In the rows, zero is written as 128.
Which row each row swaps with, under one turn or mirror
The rows were stretched afterwards, more along some directions than others.
z522: 109	127	124	136	133	138	136	114	133	133	118	107	154	164	116	123	131	129	136	132	133	127	110	131	126	122	146	102
z760: 103	133	99	152	144	135	154	104	145	154	97	131	150	175	120	136	122	145	124	141	133	171	132	110	124	123	149	82
z847: 110	127	132	130	139	133	144	127	115	143	107	112	140	157	104	129	132	132	135	140	133	136	127	135	123	110	146	116
z178: 101	99	134	150	141	113	140	127	107	116	122	113	122	163	125	113	147	142	142	120	117	135	132	130	124	121	118	91
z684: 104	104	141	135	125	122	127	115	110	127	129	119	138	154	137	124	134	159	150	135	127	122	103	87	117	101	130	94
z357: 139	129	126	146	122	119	141	110	134	132	106	125	143	173	120	148	146	123	148	115	119	140	137	117	144	146	132	133
z194: 122	138	106	142	150	155	138	90	144	159	104	133	148	165	138	159	118	146	133	130	127	146	119	105	121	135	128	108
z544: 117	116	138	157	115	125	126	113	142	147	102	128	136	170	139	111	124	146	163	126	137	130	126	102	139	123	137	93
z431: 127	137	117	144	136	129	125	114	133	128	107	145	140	151	141	119	119	132	122	141	118	140	138	115	121	124	118	118
z712: 136	132	125	149	108	118	128	100	142	167	78	147	135	168	124	121	129	143	171	130	135	137	123	91	124	125	130	105
z934: 106	143	115	144	136	145	150	129	153	154	104	139	149	162	113	142	122	126	124	151	130	161	149	117	125	127	153	102
z248: 136	122	129	151	125	116	137	110	131	125	110	124	134	166	116	140	149	129	148	116	117	137	146	117	147	145	126	126
z895: 110	111	129	141	133	136	141	108	136	142	122	127	139	172	151	117	125	141	149	129	136	151	116	94	134	137	149	85
z900: 101	128	99	148	145	137	156	85	147	153	96	131	146	174	122	146	120	148	127	132	131	174	123	105	120	124	146	84
z40: 135	132	123	151	109	116	126	102	144	164	82	150	140	168	131	121	128	144	168	132	134	135	123	89	129	127	131	106
z892: 137	134	132	134	115	129	127	111	124	142	109	133	130	149	119	145	126	155	126	155	121	150	113	104	110	107	129	114
z668: 132	119	133	149	129	118	132	111	133	118	112	118	126	158	114	142	148	130	140	110	116	138	145	121	144	137	130	125
z799: 105	115	121	142	142	151	135	95	148	144	128	123	144	171	156	133	117	147	137	129	134	148	105	100	127	137	147	89
z236: 138	136	108	138	117	122	125	93	130	152	100	139	149	153	125	139	130	155	137	149	127	142	99	93	105	125	115	113
z203: 109	106	140	140	133	127	122	107	110	123	125	115	135	160	140	126	129	168	144	138	130	121	99	89	124	100	124	85
z904: 109	121	131	136	142	129	150	128	106	146	108	115	136	153	99	126	130	133	138	143	135	144	140	128	127	112	136	110
z577: 123	124	99	150	130	108	139	99	109	144	92	135	144	165	112	122	148	147	143	131	124	152	114	106	100	125	106	94
z365: 111	129	131	133	138	135	145	123	114	147	104	114	141	154	99	128	130	132	134	145	135	143	132	132	123	112	142	116
z589: 112	105	120	151	129	125	138	77	133	137	112	118	133	167	127	134	132	151	147	118	132	152	119	97	131	122	140	83
z723: 131	114	120	151	119	119	124	124	115	161	104	129	139	156	113	98	152	136	169	117	129	139	118	107	113	132	128	96
z235: 129	117	132	149	125	112	138	105	131	124	115	124	131	163	114	146	147	131	144	118	117	141	143	114	143	140	129	125
z275: 107	105	137	134	133	128	126	99	114	119	124	112	133	167	139	130	132	164	145	133	127	125	94	85	121	103	129	90
z416: 109	102	141	135	132	126	126	107	110	123	122	110	128	167	136	125	134	165	149	128	129	127	96	89	123	99	132	88
z519: 132	134	143	132	124	138	125	122	125	130	114	127	122	146	113	148	126	149	120	155	115	146	127	109	106	103	129	115
z447: 135	128	126	129	140	129	147	110	140	161	79	129	124	168	124	151	130	152	149	110	128	142	101	114	112	124	132	121
z121: 106	107	126	151	137	112	140	127	102	123	114	121	126	156	121	111	146	136	139	125	117	139	137	128	113	121	110	93
z764: 121	111	124	152	120	111	130	90	129	128	114	121	136	163	123	136	142	145	146	121	127	144	132	105	144	127	135	103
z599: 131	114	116	150	138	119	118	127	118	156	104	132	144	147	128	100	128	150	158	110	130	131	118	117	119	118	117	105
z202: 112	143	122	143	125	141	143	137	152	160	100	145	147	160	113	138	129	127	128	156	127	161	148	109	120	121	153	103
z959: 105	137	114	149	133	140	152	125	146	158	99	138	146	170	112	132	128	130	127	144	127	172	147	114	122	123	154	91
z246: 125	119	131	151	119	117	133	101	132	126	112	122	134	162	118	138	146	131	145	122	121	141	145	112	145	137	132	111
z479: 120	137	130	142	124	125	129	110	130	140	96	147	131	158	133	119	126	121	128	151	125	143	142	113	108	122	123	108
z796: 136	135	146	132	119	136	127	121	123	130	108	133	118	148	111	148	132	148	122	155	113	153	126	109	106	103	131	115
z340: 130	126	127	153	105	118	128	103	145	166	82	141	140	171	128	117	130	143	170	129	137	140	122	89	130	126	136	102
z186: 114	124	125	137	122	121	137	94	126	176	76	138	136	158	125	128	120	151	148	140	142	145	107	102	89	110	128	87
z185: 122	119	129	149	123	115	135	98	133	126	109	121	133	161	113	143	148	137	142	119	118	147	140	113	145	133	135	118
z410: 124	123	130	154	112	122	125	108	148	155	86	137	134	170	133	115	125	145	162	126	133	143	127	100	138	121	138	98
z57: 127	128	127	150	113	122	125	107	146	155	84	140	133	169	130	114	125	146	165	132	134	139	121	99	133	124	134	95
z569: 110	114	142	143	120	125	119	129	112	138	117	123	143	153	132	119	134	158	146	150	132	124	114	89	123	100	132	89
z787: 110	113	125	146	144	148	136	99	149	144	126	123	143	173	159	132	118	150	141	123	137	146	112	92	135	136	146	93
z137: 122	135	120	150	134	129	129	108	134	137	104	147	138	154	137	121	113	125	124	147	127	143	146	116	117	125	113	112
z148: 110	115	111	151	138	110	140	120	111	136	103	126	136	155	116	120	149	141	132	125	121	148	131	127	110	124	112	96
z798: 138	136	146	133	125	136	131	124	128	132	107	134	115	144	117	155	129	142	118	150	112	151	136	110	108	110	129	123
z191: 123	137	110	137	140	145	137	88	134	162	101	131	148	168	132	158	123	143	143	127	131	144	118	102	113	127	133	114
z170: 114	130	131	135	117	118	130	99	128	157	86	148	133	154	133	124	123	136	133	159	131	148	130	101	90	112	124	94
z294: 108	108	146	135	124	121	126	124	106	126	130	119	135	153	131	125	139	160	148	143	127	121	107	90	121	101	131	96
z652: 108	112	117	150	142	113	140	123	102	129	111	122	137	168	120	115	148	144	138	128	122	145	130	126	118	122	113	89
z22: 109	124	112	147	125	129	125	91	147	133	107	124	160	171	137	118	130	135	137	127	133	131	95	100	114	131	138	87
z451: 134	131	145	136	129	136	129	121	128	133	106	131	111	152	110	152	127	147	117	149	114	158	135	110	113	103	128	112
z814: 116	129	128	130	125	123	133	97	136	168	74	135	135	156	133	136	123	154	145	137	136	144	100	103	93	109	134	94
z614: 118	135	127	146	130	130	128	104	128	138	101	144	137	153	134	122	120	126	123	151	127	143	143	113	111	121	118	109
z277: 137	112	122	155	128	116	121	128	112	159	98	129	136	154	120	97	146	147	167	113	129	134	119	107	120	125	119	100
z5: 115	120	127	143	118	123	122	102	145	125	106	121	146	169	136	114	143	134	148	117	125	129	94	102	108	126	144	93
z341: 126	116	128	148	132	113	126	103	141	122	97	141	122	165	137	126	148	137	144	106	111	138	120	86	110	128	128	102
z58: 104	135	113	148	134	140	154	121	152	150	104	137	146	162	118	141	126	131	120	145	126	169	140	118	117	127	155	96
z556: 131	129	147	138	143	131	125	123	119	123	102	129	99	153	109	142	131	151	119	139	110	155	144	109	109	97	123	101
z461: 136	128	151	138	132	133	128	129	120	127	104	133	104	150	110	140	134	143	123	145	109	158	141	107	104	101	128	105
z140: 128	116	129	149	122	129	133	111	116	130	107	117	118	178	104	110	169	127	163	116	117	146	123	96	109	140	132	93
z926: 115	118	133	132	139	125	151	129	105	146	107	118	129	154	103	124	138	135	146	130	134	144	142	128	128	114	140	113
z550: 112	132	129	140	118	115	130	98	124	159	83	154	137	150	129	128	121	133	134	160	135	144	138	102	95	109	119	101
z298: 138	132	131	141	137	126	147	117	137	133	103	121	128	167	113	154	142	130	142	111	116	143	136	128	143	144	132	140
z680: 135	125	148	142	137	127	126	128	122	120	102	137	102	150	113	142	140	139	122	133	105	155	152	105	109	104	124	112
z615: 105	129	129	136	130	138	139	115	130	134	111	108	147	164	109	123	127	130	132	141	133	134	108	130	123	116	148	105
z126: 108	124	102	149	140	136	150	82	153	153	98	131	144	174	127	139	121	152	132	133	129	175	112	97	122	122	147	83
z180: 129	130	145	135	137	140	131	124	124	130	111	128	110	148	112	151	129	150	116	145	112	155	141	106	112	102	128	111
z156: 133	127	127	147	123	131	128	104	114	126	101	118	117	183	109	110	161	130	157	127	117	146	114	99	113	136	132	87
z978: 118	119	101	155	135	107	141	109	104	145	100	131	146	166	122	117	147	146	139	127	128	148	125	114	108	124	106	88
z56: 123	113	102	145	134	104	138	90	112	149	100	134	145	162	122	128	146	158	151	128	130	146	105	100	103	125	104	98
z146: 131	126	122	147	136	120	139	103	140	130	108	120	140	168	121	151	142	131	142	108	121	141	138	121	148	147	128	130

Swapped with z589: z236
Swapped with z416: z40
Swapped with z22: z186

Which row each row swaps with, under one turn or mirror
The rows were stretched afterwards, more along some directions than others.
z576: 158	139	115	154	175	127	121	130	102	160	95	121	99	117	127	145	142	112	123	132	126	146	128
z291: 133	112	102	141	135	116	120	135	94	117	92	156	125	144	129	113	116	155	117	117	127	146	123
z243: 155	130	105	153	124	104	110	138	109	142	110	140	95	129	143	104	130	117	117	137	148	127	129
z21: 145	126	109	156	167	119	110	120	108	129	84	132	120	139	138	107	123	129	120	144	117	144	126
z997: 159	164	115	145	134	125	126	139	125	136	107	138	98	130	154	122	140	125	139	123	147	130	143
z637: 140	131	111	165	135	109	122	135	135	133	114	106	120	133	158	138	137	136	149	125	124	143	141
z925: 166	107	131	144	172	128	120	128	124	124	110	137	105	140	117	119	129	136	144	128	127	138	147
z768: 156	109	115	153	130	101	103	150	116	152	102	122	107	117	138	132	139	136	118	134	134	136	124
z242: 147	115	105	136	153	104	115	136	128	140	121	133	99	138	135	123	139	140	148	141	130	133	129
z514: 142	132	123	148	144	108	135	133	113	102	89	143	90	121	152	143	147	126	133	101	135	147	152
z301: 138	116	91	141	137	98	124	131	98	120	85	168	116	153	136	102	117	159	123	114	124	140	118
z988: 141	120	116	139	137	96	129	137	109	110	74	146	99	124	149	139	153	138	138	98	127	144	144
z729: 150	148	103	150	146	105	118	121	131	119	98	130	78	143	153	124	134	117	138	128	124	151	155
z346: 154	104	103	130	129	112	89	146	102	125	84	123	107	137	149	122	137	134	131	126	120	152	141
z916: 154	117	110	154	168	121	129	128	133	131	128	125	128	125	133	132	130	143	135	115	123	142	139
z59: 166	148	115	159	175	117	111	127	107	154	91	118	98	119	129	136	130	118	121	134	130	143	124
z320: 151	121	98	152	155	126	115	138	123	132	121	136	88	138	148	116	131	118	145	137	137	142	142
z865: 156	112	114	147	167	119	100	132	110	136	100	163	93	122	122	112	130	108	132	126	128	150	153
z325: 138	134	118	144	141	103	130	134	105	117	68	138	90	125	157	140	154	139	139	99	123	145	139
z424: 175	133	116	154	173	119	105	132	93	154	80	121	89	115	127	135	132	122	117	127	129	148	126
z753: 141	112	103	131	143	117	109	133	105	118	95	162	115	146	132	113	120	153	119	116	131	131	123
z123: 145	131	130	131	137	102	105	126	122	122	107	139	95	113	124	117	117	133	144	138	131	139	142
z380: 152	121	99	135	149	114	111	130	93	132	91	161	113	142	127	121	107	161	117	105	127	149	117
z483: 168	130	117	144	165	83	110	124	139	141	105	129	111	145	140	138	119	135	131	127	130	151	132
z395: 142	93	91	136	146	106	104	141	86	136	69	150	120	152	132	116	116	156	120	109	123	146	112
z912: 156	160	104	151	141	125	120	135	126	127	123	151	89	117	157	116	146	131	132	116	135	132	135
z406: 133	137	103	160	158	118	122	136	122	151	95	130	99	126	137	120	145	142	131	139	131	144	145
z344: 152	127	129	132	161	113	89	137	111	120	81	134	101	122	135	121	144	118	150	130	121	161	146
z387: 145	129	102	145	142	83	120	129	139	132	112	133	122	147	158	116	111	133	136	132	128	148	132
z634: 135	108	99	135	138	107	114	128	95	117	89	156	123	136	129	113	110	159	115	118	131	130	123
z379: 153	142	108	133	164	117	102	138	121	144	103	122	105	119	138	119	136	115	141	138	138	128	142
z509: 160	138	120	160	150	110	117	128	118	147	89	120	102	121	141	138	126	113	146	131	142	139	144
z370: 137	115	88	134	146	110	119	125	102	139	89	151	115	159	132	116	124	156	125	96	123	155	114
z262: 146	146	120	126	128	104	119	127	120	130	82	126	94	126	155	124	143	132	138	136	113	133	134
z578: 147	115	126	150	149	112	124	129	109	143	101	105	119	120	125	146	145	122	135	131	134	147	139
z782: 154	122	111	154	120	97	112	146	115	160	96	123	104	113	137	135	135	136	111	131	135	139	127
z533: 147	133	111	151	136	90	127	132	111	111	78	137	88	133	162	138	150	138	142	96	131	144	142
z593: 163	141	116	139	159	110	78	143	106	145	81	136	106	137	129	124	134	133	135	134	136	161	129
z918: 136	104	98	143	138	98	121	130	100	128	80	151	122	149	137	105	113	161	118	114	116	137	117
z117: 136	116	120	154	120	96	124	139	131	124	95	118	112	121	170	139	156	131	129	131	126	138	141
z990: 138	113	98	144	135	96	113	124	96	122	81	153	121	154	129	105	113	163	125	114	118	142	117
z535: 149	136	121	144	153	111	125	131	115	121	88	142	89	116	140	153	140	135	135	92	137	153	152
z513: 134	129	113	147	145	106	133	128	105	107	87	145	88	124	147	148	148	143	138	105	138	142	142
z384: 135	138	119	139	140	96	132	124	118	121	73	144	84	125	145	148	149	130	137	100	122	145	142
z880: 137	135	115	145	162	117	135	126	120	114	94	138	101	137	143	155	147	139	142	105	136	146	145
z866: 144	131	105	138	135	105	129	132	117	152	108	135	129	120	153	150	133	123	128	117	126	147	137
z827: 134	106	91	129	133	113	120	130	107	136	99	151	131	152	143	111	125	163	128	108	122	140	121
z263: 161	131	114	145	169	110	105	135	105	129	97	119	100	124	140	131	116	127	149	126	143	151	138
z602: 166	141	120	156	169	123	101	118	118	116	103	135	88	130	143	106	123	117	139	128	114	134	138
z745: 166	113	133	144	151	114	101	120	108	136	89	144	93	122	116	116	119	123	142	141	124	133	135
z921: 151	106	112	150	127	108	108	154	116	160	105	129	110	111	137	127	139	122	110	134	136	130	132
z464: 135	123	102	144	140	98	127	123	103	120	89	158	127	146	128	113	105	156	123	111	130	140	115
z41: 137	126	109	132	131	99	131	129	124	127	88	136	96	131	156	145	155	134	135	82	128	150	142
z620: 154	102	105	150	163	110	102	145	115	133	81	121	101	146	143	104	129	132	143	137	128	145	144
z307: 141	116	125	144	141	101	125	137	105	104	79	149	92	122	141	143	149	139	143	97	136	148	139
z888: 165	119	107	125	145	110	113	137	105	145	91	127	111	115	165	124	135	146	110	126	115	121	122
z716: 145	132	129	128	150	131	114	126	131	130	107	117	109	104	134	135	138	106	142	134	120	136	158
z625: 140	142	112	139	155	112	137	119	129	121	96	144	90	131	154	132	152	129	145	97	129	140	154

Swapped with z716: z320
Swapped with z380: z535
Swapped with z59: z768
Swapped with z827: z625
Swapped with z997: z925
Swapped with z921: z576

